Each path below is one point turned by a fixed rotation once a step. After each direction that follows a path, write how fast that rotation turns it, in degrees per step (0 if it stays still).
Each turn is a multiple of 5 degrees from 10 to 175, or 0.
Each row of a path follows its step; steps can be skipped.

step 0: [ 16.6  11.6  15.5   9.0   4.5  12.4  -6.5   4.3  13.1 -12.6  28.9   5.7
 -13.2   1.7   0.8  14.2  -1.5  -4.1  -3.2  19.0  -8.8   4.1  -8.0   2.8
 -12.4   2.0   0.1  -7.0  -3.4   1.1 -21.4  -9.3  15.1  11.6  -7.6  10.9
  -5.1  -0.2 -13.4   5.0  -8.6  -8.8   8.6]
step 1: [  8.2   7.0  -3.2  -0.1  -5.6  -9.8  -5.6  19.5   5.3 -15.9   5.2  -0.3
  -2.6   5.9  -2.7  26.7   4.0   2.5  12.7 -11.3  -5.3  16.6  -5.2   5.4
  21.9  -6.5   1.9   1.6  -1.9  15.6  -5.5 -20.9   2.6  -2.1   3.2  23.1
 -11.7   0.8  -8.7  -3.4 -11.4  10.7  12.3]
step 2: [ -1.1 -19.1  -6.0   3.2  -4.1   1.1   6.4   7.3   1.8   0.5  26.4   2.9
  -0.8   7.3  13.5  22.2  14.7 -12.1   9.4  12.1  -3.6   6.9   6.0   6.9
  -6.0 -19.8  10.4  -7.9   9.0  -0.1 -14.5   4.3  17.7   1.5   5.7  16.0
   0.1  13.7 -19.3   8.4   7.1   6.4  -4.6]
step 3: [ -4.0   3.4 -14.1 -13.7  -5.3 -14.5   1.0  11.0  -2.6 -11.4  27.8  -8.9
  -7.2  -5.0   0.0  16.0  -4.5   2.8  11.2   2.7   2.5   7.9  -2.4   7.0
  -1.8   6.9  17.5   0.8  -1.4   1.0 -33.0  -1.2 -14.7 -10.4 -13.1  14.2
  -3.0   1.5  -1.8  -7.1 -10.3 -11.6  10.9]
step 4: [  2.7   3.1 -26.2   4.7   1.7 -10.0   2.4   4.2   3.3  -0.9   6.8  -0.3
  -9.9   1.2   0.6  21.8   1.8 -12.5   8.5 -15.6   7.0  14.8  -9.0   4.5
  -6.8 -18.0  11.7 -21.5   2.6 -16.0  -7.7   5.3  10.1   0.8   6.2   2.6
   8.7   9.0   8.4   5.6  -9.5  21.1  20.5]
step 5: [ -9.2  -8.4  -8.0  20.6  -4.6   2.3   1.6   6.1  -3.0   7.2   9.9  -7.0
   7.7  -8.0 -17.7  21.3   5.3  -4.7  -6.4   3.7  -8.9   4.9   5.5  -5.2
  -4.6   2.2  14.3  -4.1  -7.3  -7.2 -19.8   5.9   0.5   6.3  -3.2   5.9
  15.2  19.5 -14.8   3.4 -17.5 -21.6  21.2]
step 6: [ -4.0   3.9 -11.5  -6.0  -7.4 -14.3 -16.5   7.7   2.0   6.2   4.7   4.5
  -7.0  -7.1 -28.1  21.6  10.9   7.5  15.1  -5.7   0.3  -6.9  -6.8  10.5
  11.6   2.2  25.0  -7.1  -7.8  -6.3  -0.1   4.7   9.8   0.8 -22.2  -6.1
   3.0  -4.4  -5.4   1.7   0.3  11.7  16.9]
step 7: [-12.2  -2.3   3.2  16.9   1.8   5.0   3.9   4.1  -5.7   4.3  10.8  -0.8
   0.2   5.0 -13.4  16.4   0.6   2.8  14.5   2.2  -4.1   6.2   2.5 -23.4
 -19.1  -5.1   9.5 -12.0  11.7  -0.2  -9.7   5.9  11.1  14.3 -13.5 -10.9
 -10.3  -4.9  -5.9  27.7  -9.9  10.6  17.4]
step 8: [ 16.8  13.5   3.7  14.3 -18.2  -9.5 -11.5   5.6  -1.8 -10.5   1.6   2.9
 -11.5  -1.1  -5.9  20.6   8.7  18.0  14.7  -2.9 -10.4  -8.2   9.6   0.9
 -15.4  19.5   4.8  -2.2 -10.2   7.5  -7.2   2.3  -6.4  17.4 -11.4  14.9
  10.4  -2.6  -6.8  10.2  -2.2  -1.0  17.2]
step 9: [  2.8   6.6   0.8   2.3  -1.2  10.0  -5.4   3.8  12.2 -21.9   2.3  -0.6
   1.0  12.1  -0.3  36.7  10.0  -3.7  18.6  -4.7   5.7  11.9   9.4 -13.7
  11.7  -2.2   8.5 -15.0   1.0   9.9   7.2   9.1  16.3   2.2 -10.7  -5.7
  11.7 -14.2  -5.8  14.2  -3.0   5.2  -4.4]
step 10: [  0.7  -8.7   0.0   2.8  -4.0 -12.4  -9.9  -2.2  -7.3 -17.3   8.1  -1.1
   5.9   7.8  10.2  20.1   2.4  -2.8  -5.8   3.3 -17.0   3.6  -4.0   2.0
  -0.1   1.0   4.8  -2.0  23.2  16.6 -10.2  10.1  -6.2  17.3 -19.0  14.4
   4.3   3.0  -9.1  29.3   4.4 -15.3   5.1]
Directions:
[ 0.5  1.4  3.5  5.6 -0.2 -0.3  2.2  2.9 -1.1  5.7 -1.9  3.6 -1.8  6.0
  2.5 -0.3 -5.1  0.7 -6.2  1.1  2.4 -1.4  1.4 -3.7  0.5 -6.1  2.1 -7.9
  1.9 -2.3 -5.1  5.2  1.4  0.3 -0.5  0.5 -3.1  0.6 -3.8  2.5 -0.7 -5.8
 -5.8] => 145
[-0.2  9.2 -1.3 -0.2 -2.0 -1.3 -2.8  0.8  4.1 -5.1  6.0 -1.8  1.3  0.7
 -4.7  0.5  1.1 -0.3 -6.3  4.8  0.4 -2.1 -0.2 -4.2  1.0 -5.7 -0.9  1.0
  5.0 -1.7  3.9  0.6 -3.0 -7.4 -4.9 -1.0 -3.1  1.8  5.6  1.1 -0.5  2.3
 -0.3] => 120
[ 2.1 -2.0  3.6 -2.2  0.9  1.0  1.1 -0.9  4.5  1.8  6.7  2.1  3.2 -3.9
  0.8 -1.4  4.0 -4.2 -1.0  6.9  3.4  5.4  3.3  0.0 -0.9 -2.3 -0.6 -6.8
 -2.9 -1.1  1.0  0.3 -0.3  3.6  3.4 -8.4  4.1 -3.6 -1.6  1.9 -2.9  6.2
 -2.7] => 155
[ -1.7  -0.3  -0.4   5.1  -0.5   4.8 -10.5  -0.9  -0.1   2.8   4.1   1.1
   3.5  -2.2  -5.3  -7.7  -2.6  -1.0  -2.5  -5.1  -0.7  -1.4  -8.0   0.6
   4.7  -1.8  -1.9  -0.4  -1.1  -3.2  -1.8  -1.7   3.6   3.7  -1.2  -2.6
   0.5   0.1  -3.1  -1.1  -1.5   0.0   3.9] => 55
[-1.7 -2.5 -0.6  0.5 -2.9  1.1 -6.2  2.2 -1.2 -9.0  6.0  2.9 -4.8  0.3
  6.3 -0.8  1.3  2.1  2.6 -2.2  2.6 -3.7  5.2 -1.4  2.2 -6.1 -4.5  2.4
  0.1  5.7  0.0  1.5  0.4  2.5  5.9  0.9 -2.2 -5.5 -0.4  1.8 -0.4 -3.0
 -0.7] => 45
[-2.4 -2.2  4.9 -0.1  0.5  6.8  2.4 -0.8 -2.0 -1.4  1.4 -3.3  2.8 -2.7
  3.6  0.7 -3.1 -7.6  0.8  2.0 -4.7 -0.4  2.3 -1.0 -7.5 -3.6 -2.6  1.8
  4.8 -0.2  1.8  4.4  9.0 -1.1 -1.3 -1.4  0.2  3.8  0.6  0.3  2.2 -3.2
  6.1] => 145
[-0.4  3.3  2.7 -2.9 -5.2 -2.9 -2.7  2.5 -0.6 -1.6 -3.4 -0.6 -0.3 -2.0
 -3.7  0.4 -9.4 -6.1  8.8 -2.5 -1.9  2.6  2.3  2.6  4.3 -2.0 -0.4 -8.3
 -4.8  1.0  3.6  1.0  0.2 -3.6  0.3 -1.1 -3.4 -1.0  2.0 -3.1  1.0  0.4
 -1.5] => 140
